Turns, then the turns between two rows, first turn first; the first pair answered:
S (before => after):
|  -31 | -330 |  -44 | -163 |  104 |  137 |  -70 |  159 |   47 |   86 |  -11 |   11 | -280 |  164 | -202 |   -3 | -435 | -253 |  146 |  333 |  320 | => | -131 | -138 |  173 | -131 |  -38 |  225 |   83 |  218 |  -20 | -300 |   41 |  220 | -177 | -346 | -343 | -248 | -146 |   -4 | -189 |  387 |  -11 |
| -145 |  -79 | -138 |  348 | -162 |  -20 | -344 | -276 |   38 | -240 |   -2 | -330 |  112 |  193 |   28 |  245 |  -90 |  113 |   19 |  122 |  122 | => | -188 |  -39 |  -17 |  345 | -215 |   -4 | -301 | -232 |   57 | -373 |   32 | -247 |   65 |   43 |  -61 |  209 |  -54 |  191 |  -81 |  209 |    1 |
|   31 | -108 |  381 |  -81 |  -35 | -106 | -192 |   37 |  123 |  -78 |   28 |  102 | -273 |  104 | -161 |  274 | -270 |   31 |  120 |  338 |  -70 | => |   11 |   91 |  278 |    9 |  -15 |   38 |   33 |    4 |  -77 | -289 |   29 |  195 |  108 | -364 |  -72 | -111 |  192 |  324 | -235 |   61 | -257 |
L (before => after):
|  -73 |    4 | -192 |   -2 |  -46 |  184 |  209 |   22 |  -94 | -194 |  -77 |  264 |  157 | -202 | -109 | -353 |   79 |  -13 | -166 |  -34 |  -45 | => |  -52 | -111 | -365 |    1 |   36 |  215 |  179 |   -8 |  -99 |  -38 | -119 |  240 |  134 |   14 |  -64 | -332 |  -28 | -131 |  -58 |  -81 |  142 |
|  -88 |   37 |    9 |   70 |   77 |   68 |   37 |   -8 | -134 | -124 |   58 |  137 |  -58 |  -91 | -113 | -129 |  141 |   38 | -122 |   84 |   16 | => | -106 |  -14 |  -85 |   98 |   93 |  119 |   58 |   -7 | -132 |  -57 |   52 |  159 |  -76 |  -24 | -124 | -145 |   82 |  -28 |  -89 |   92 |  121 |
|   69 |  108 |  177 |  154 |  215 | -100 |   11 |  -79 |  149 | -155 | -106 |  -50 |  184 | -371 |  138 | -106 |  343 |  156 | -132 | -312 | -342 | => |  -50 |   44 |   75 |  184 |  193 |   82 |  133 |  -52 |  135 | -208 | -150 |  139 |  169 | -461 |   38 | -220 |  303 |  119 | -197 | -243 | -308 |
|  -38 |  -51 | -268 |  112 |   48 |  338 |  116 |  -28 |  174 |  -67 | -138 |  582 | -187 |   58 | -333 | -299 |  136 |  -71 |   36 |  442 |  311 | => |   47 | -115 | -380 |   86 |  132 |  247 |   -5 | -100 |  190 |  166 | -138 |  411 | -174 |  340 | -204 | -162 |   30 | -163 |  208 |  338 |  490 |
M (before => after):
|  280 | -114 |  -14 | -188 |  137 | -166 | -209 | -237 |   -7 |  -17 |   73 | -323 |  -90 |  329 |   71 |  339 |  -87 | -158 |  337 |  135 |  -53 | => |  368 |   35 |  -21 | -165 |  183 | -213 | -197 | -312 |  -94 |  -56 |   90 | -383 |  130 |  136 |  192 |  210 |  224 |   53 |  216 |  -95 | -157 |
|    7 |  216 |  102 |   57 |  -49 |  -19 |   66 |  -31 |  -44 | -116 |   82 |   87 |   89 | -305 |   -7 | -146 |  214 |  263 | -299 |  -13 | -157 | => | -101 |   94 |   20 |   69 |  -86 |  128 |  150 |   -2 |    2 | -157 |   45 |  263 |  -34 | -307 | -135 | -154 |   62 |  144 | -287 |  126 |  -82 |
|  114 |  -52 |    7 |  -61 |  -58 | -106 |  -70 |  -89 |   47 |   44 |   -9 | -161 |   33 |  270 |   38 |  142 |   -6 |    3 |  136 |  -34 |   80 | => |  130 |   26 |  -18 |  -44 |  -28 | -138 |  -51 | -103 |    3 |   20 |    6 | -184 |  147 |  183 |   79 |   48 |  138 |   73 |   67 | -147 |   17 |
|  149 |   12 |    2 |  154 | -169 |   75 |    8 |   45 |  -43 |  198 |   57 |  321 |  -30 |   39 |  197 |  -93 |  152 |   33 |   -6 |   80 | -143 | => |  123 |  -34 |  -11 |  145 | -169 |   98 |    2 |   78 |  -18 |  212 |   32 |  340 |  -76 |   45 |  154 |  -83 |  102 |   -2 |    8 |  105 | -130 |
Then:
(two turns a pair)
|  294 |    5 |  303 | -167 |  168 | -190 | -235 | -155 |   32 |   31 |   87 | -402 |  -15 |  219 |  -83 |  167 |  109 |   59 |  141 |  -15 |  226 | => |  219 |  160 |  377 | -102 |  106 |  -98 |  -73 | -144 |  -38 | -234 |   91 | -218 |  153 | -205 | -145 |  -96 |  379 |  281 | -140 |  -48 |   -2 | | L, M
|  -65 |   38 |  -49 |   69 |   -4 |  248 |  134 |  115 |  -36 | -201 | -194 |  125 | -245 | -297 | -323 | -127 |  -75 |   44 |  -17 |  100 |  -61 | => |  -20 |   88 | -100 |   90 |   56 |  268 |  148 |   76 | -102 | -190 | -202 |   56 | -114 | -320 | -235 | -198 |   64 |   95 | -103 |  -17 |  -76 | | M, S
|  -16 |  -23 |  -68 | -117 |  -79 |  157 |   90 |  131 |   72 |  -17 |  103 |  338 | -365 |   66 | -122 |   64 | -422 | -233 |  -61 |  298 |  -22 | => |  290 |  152 |  178 | -197 |   32 | -266 | -248 |   55 |   61 |  132 |  232 | -166 | -221 |  230 |  212 |  295 | -172 |  -16 |   84 |   62 | -152 | | M, M
|  134 | -116 | -397 |  -54 |  110 |  225 |  -26 |  313 |  -62 |  341 | -267 |   19 |   78 |  298 |  212 |  -66 | -184 | -169 |  310 |  263 |  191 | => |  306 |   22 | -320 |  -39 |  163 |   39 | -138 |  272 | -118 |  346 | -202 | -218 |  250 |  276 |  382 |  -44 |   44 |    0 |  300 |   60 |   80 | | M, M
| -176 |   22 |  -12 |  -22 |   -3 |  185 |  224 |   87 |   62 | -425 |  -67 |  163 |  100 | -366 |  -77 | -231 |  283 |   86 | -214 |   95 | -103 | => | -219 | -194 |   70 |  -77 |  -35 |  104 |   58 |  128 |  234 | -282 |  -65 |  150 | -299 |   11 | -211 |  102 | -189 | -210 |   82 |  425 |   65 | | M, M
|  244 |   57 | -123 |   46 | -159 | -156 | -330 | -276 |  -10 |  266 |   88 | -409 |  -42 |  229 |  243 |  103 |  125 | -211 |  101 |  -60 |   11 | => |  203 |  224 |  -62 |   96 | -202 |  -96 | -211 | -267 | -122 |   33 |  104 | -320 |  134 | -146 |  237 | -123 |  401 |   12 | -172 | -139 | -198 | | M, L
| -130 |  100 |  -58 |   61 |   42 |  103 |  309 |   16 | -278 |  126 | -220 | -187 |  448 |   97 |  378 |  -13 |  141 |  -33 |  -67 | -382 |  132 | => | -125 |  177 |   83 |   55 |   15 |   56 |  256 |    8 | -284 |   73 | -187 | -225 |  464 |   15 |  407 |   11 |  205 |   67 | -112 | -362 |   19 | | L, L
| -254 |  -94 |  175 |   20 | -229 |  372 | -181 | -189 |   -6 |  -54 | -282 |  132 |  265 | -260 | -149 | -697 |  116 |  199 | -424 | -117 |  130 | => | -327 | -347 |  264 |  -60 | -296 |  306 | -336 | -155 |  179 |  115 | -265 |  140 | -173 |  166 | -282 | -328 | -411 | -123 |  -83 |  255 |  325 | | M, M
|   35 |  275 |  -38 | -111 | -118 |  -24 |    6 |   69 |  -16 |  -51 |  -49 |  -80 |  336 | -109 |   52 | -272 |  235 |  187 | -202 | -115 |  -64 | => |   91 |  158 | -221 | -110 |  -21 |  -33 |  -78 |   18 |    3 |  188 |  -58 | -203 |  327 |  167 |  146 | -202 |  122 |   21 |  -35 | -192 |  168 | | S, M
|   56 | -149 | -175 | -190 |  -12 |  216 |   70 |  -13 |  -24 |  218 | -238 |   -7 | -481 |   69 |  153 |   60 | -335 |  -16 |  189 |  365 |   50 | => |  301 |   65 |  -20 | -223 |   86 |  -69 |  -96 |  -79 |  -76 |  275 | -142 | -377 | -282 |   56 |  448 |  123 |    1 |  236 |  207 |   92 | -107 | | M, M
| -156 |  -29 |  265 |  127 |   85 |  -85 | -192 |   -3 |  183 |  -58 |   94 |  149 | -310 |  158 |  -86 |  333 | -331 |    6 |  172 |  445 |   -2 | => |  -49 |  280 |  414 |  177 |  100 | -189 | -155 |  -80 |   34 | -226 |  173 |   51 |   48 | -207 |   76 |  129 |  194 |  399 |  -90 |  125 | -308 | | M, S
|   99 |  211 | -121 |   83 | -125 |   -8 |  -88 |   39 |   77 | -182 | -116 |   36 |  168 |   98 | -123 | -183 |  273 |  177 | -128 |  164 | -282 | => |   -5 |   63 | -242 |   78 | -160 |  137 |  -17 |   68 |  134 | -152 | -165 |  214 |   38 |  168 | -232 | -190 |   71 |   11 |  -94 |  324 | -152 | | L, M
| -274 |  -79 |  450 |  -21 |  119 |  -53 |   23 |   63 |  286 | -163 |   13 |  -21 |  -47 |  363 | -184 |  166 |   13 | -312 |  102 |  419 |  331 | => | -379 |  -16 |  268 |   69 |   72 |  212 |  306 |   79 |  166 | -339 |  -55 |  233 |  176 |    6 | -259 | -164 |  249 | -197 | -166 |  299 |  251 | | S, L
|  184 |   -4 |   -1 |  -52 |   65 | -122 | -157 |  -94 |  -56 |   79 |   -1 | -217 |  107 |  101 |  187 |  209 |  216 |   84 |  105 | -170 |   -8 | => |   23 |  -19 | -176 |   17 |    3 |  166 |   92 |  -79 | -124 |  -85 |  -79 |   86 |  201 | -213 |   49 |  -71 |  282 |   98 | -118 | -173 |    9 | | M, M
|  -48 |  203 | -839 |   73 |  192 |  174 |   20 |   92 |   18 |   89 | -111 |   42 |  271 | -148 |  -12 | -333 |   93 |  110 |    7 | -883 |   20 | => | -242 |  -95 | -863 |   50 |   97 |  313 |   56 |  161 |  183 |  138 | -164 |  299 | -123 |  105 | -259 | -170 | -441 | -252 |  184 | -476 |  234 | | M, M
|  -73 |    7 | -281 |  -13 |   72 |  193 |  172 |   21 |  -32 |    2 | -102 |  138 |  154 | -149 |  -51 | -235 |   66 |   -1 | -194 | -164 |   59 | => |   62 |  -35 | -317 |  -49 |  150 |   96 |   59 |  -27 |  -29 |  175 | -101 |  -53 |  180 |   76 |   91 | -117 |   23 |  -62 |  -24 | -254 |  179 | | L, L
| -139 |  -73 |  116 | -174 |  361 | -508 |  -78 | -123 | -217 |  147 |  -59 | -166 | -181 |  224 |  368 |  349 | -236 | -147 |  157 | -240 |  257 | => | -143 |  119 |   -7 | -108 |  400 | -343 |  133 | -166 | -398 |  -30 |  -94 |  -69 |  194 | -193 |  411 |  -19 |  192 |  110 | -165 | -525 |  104 | | M, M
|  208 |  -80 | -120 |  381 |   67 |  204 | -150 |   70 |    8 | -100 | -142 |  -19 |  214 |  282 | -222 |  -30 | -220 | -407 | -202 | -254 |  211 | => |  358 |   67 |   94 |  350 |   96 |  -62 | -342 |   72 |   10 |  -96 |  -65 | -279 |  247 |  322 |  -95 |  121 |  -71 | -255 | -160 | -317 |   66 | | L, L
|  -60 |   23 |   79 |   27 | -279 | -211 | -169 |  234 |  134 |   26 | -267 |   73 | -403 |  270 |  -41 |  -52 | -161 | -274 |  518 |  289 |  195 | => |  110 |  278 |  352 |    1 | -269 | -436 | -295 |  192 |  100 |  -64 | -158 | -137 | -270 |  102 |  126 |    0 |  138 |   15 |  422 |  129 |  -68 | | M, L
| -241 |   30 |  667 | -191 | -243 | -214 |  -25 |  129 | -146 | -153 |  384 | -260 | -417 |  149 |   56 |  339 | -703 | -345 |  258 |  469 | -164 | => | -159 |  277 |  875 | -175 | -272 | -313 |   19 |  103 | -247 | -372 |  479 | -312 | -204 | -197 |  138 |  179 | -318 |  -12 |   -3 |  310 | -491 | | M, L
| -154 | -145 |  516 | -167 | -215 | -303 | -288 |   64 |  202 |  -47 |   44 |  -77 | -637 |  321 | -229 |  554 | -624 | -271 |  382 |  610 |  -34 | => | -472 |   17 |   80 |   74 | -315 |  387 |  405 |   72 | -112 | -564 |  -89 |  627 | -106 | -645 | -438 | -380 |  -63 |   36 | -375 |  352 | -215 | | S, L
| -209 | -200 |  156 |   40 |   69 |   42 |  -37 |   53 |   46 |  124 |  -17 |  183 |  -15 |   78 | -116 |   57 | -223 | -186 |   66 |  249 |  -37 | => |  -21 |  -37 |  292 |   11 |  149 | -188 | -215 |   -9 |   12 |  172 |   72 | -126 |  146 |  120 |  109 |  137 |  -13 |  -15 |  121 |   65 | -132 | | M, M
|   44 |  245 |  170 |  -18 | -232 | -231 | -175 |  241 |  195 | -101 |  118 | -117 | -111 | -103 |   13 |  234 |  -68 | -187 |   28 |  179 | -129 | => | -109 |  179 |   76 |   12 | -283 |  -35 |  -36 |  257 |  176 | -186 |   55 |   95 | -118 | -211 | -142 |  106 | -124 | -268 |  -59 |  261 | -102 | | L, L
|   40 |  152 |  169 |   14 |   34 | -172 | -214 | -203 |  128 | -227 | -107 |  254 |   62 | -207 |  124 | -299 |  227 |  111 |  -59 | -202 | -273 | => | -109 |  -10 |  -85 |   44 |   19 |  101 |  -47 | -185 |  140 | -199 | -210 |  503 |  -12 | -141 |  -17 | -407 |    7 | -110 |  -65 |  -93 |  -72 | | M, L
|  148 |  338 |  226 |  -64 |  130 | -129 |  -82 |   11 |  -77 |  139 | -144 | -136 |   -4 | -286 |  223 |   63 |  113 |  220 | -191 | -196 | -230 | => |  164 |  217 | -110 |  -54 |  235 |  -28 |  -44 |  -35 | -116 |  364 | -208 | -170 |   70 |  -81 |  306 |   22 |   27 |   69 |  -73 | -349 |   42 | | L, S
| -232 |  -16 |  334 |   59 | -126 |   45 |   64 |   44 |   79 | -353 |   94 |  275 | -185 | -240 | -296 |  -39 |  -39 |    5 | -167 |  326 | -238 | => | -252 | -161 |  244 |   51 | -115 |   72 |   35 |   26 |  128 | -241 |   45 |  286 | -314 |  -29 | -322 |   57 | -263 | -170 |  -11 |  416 |  -60 | | M, L
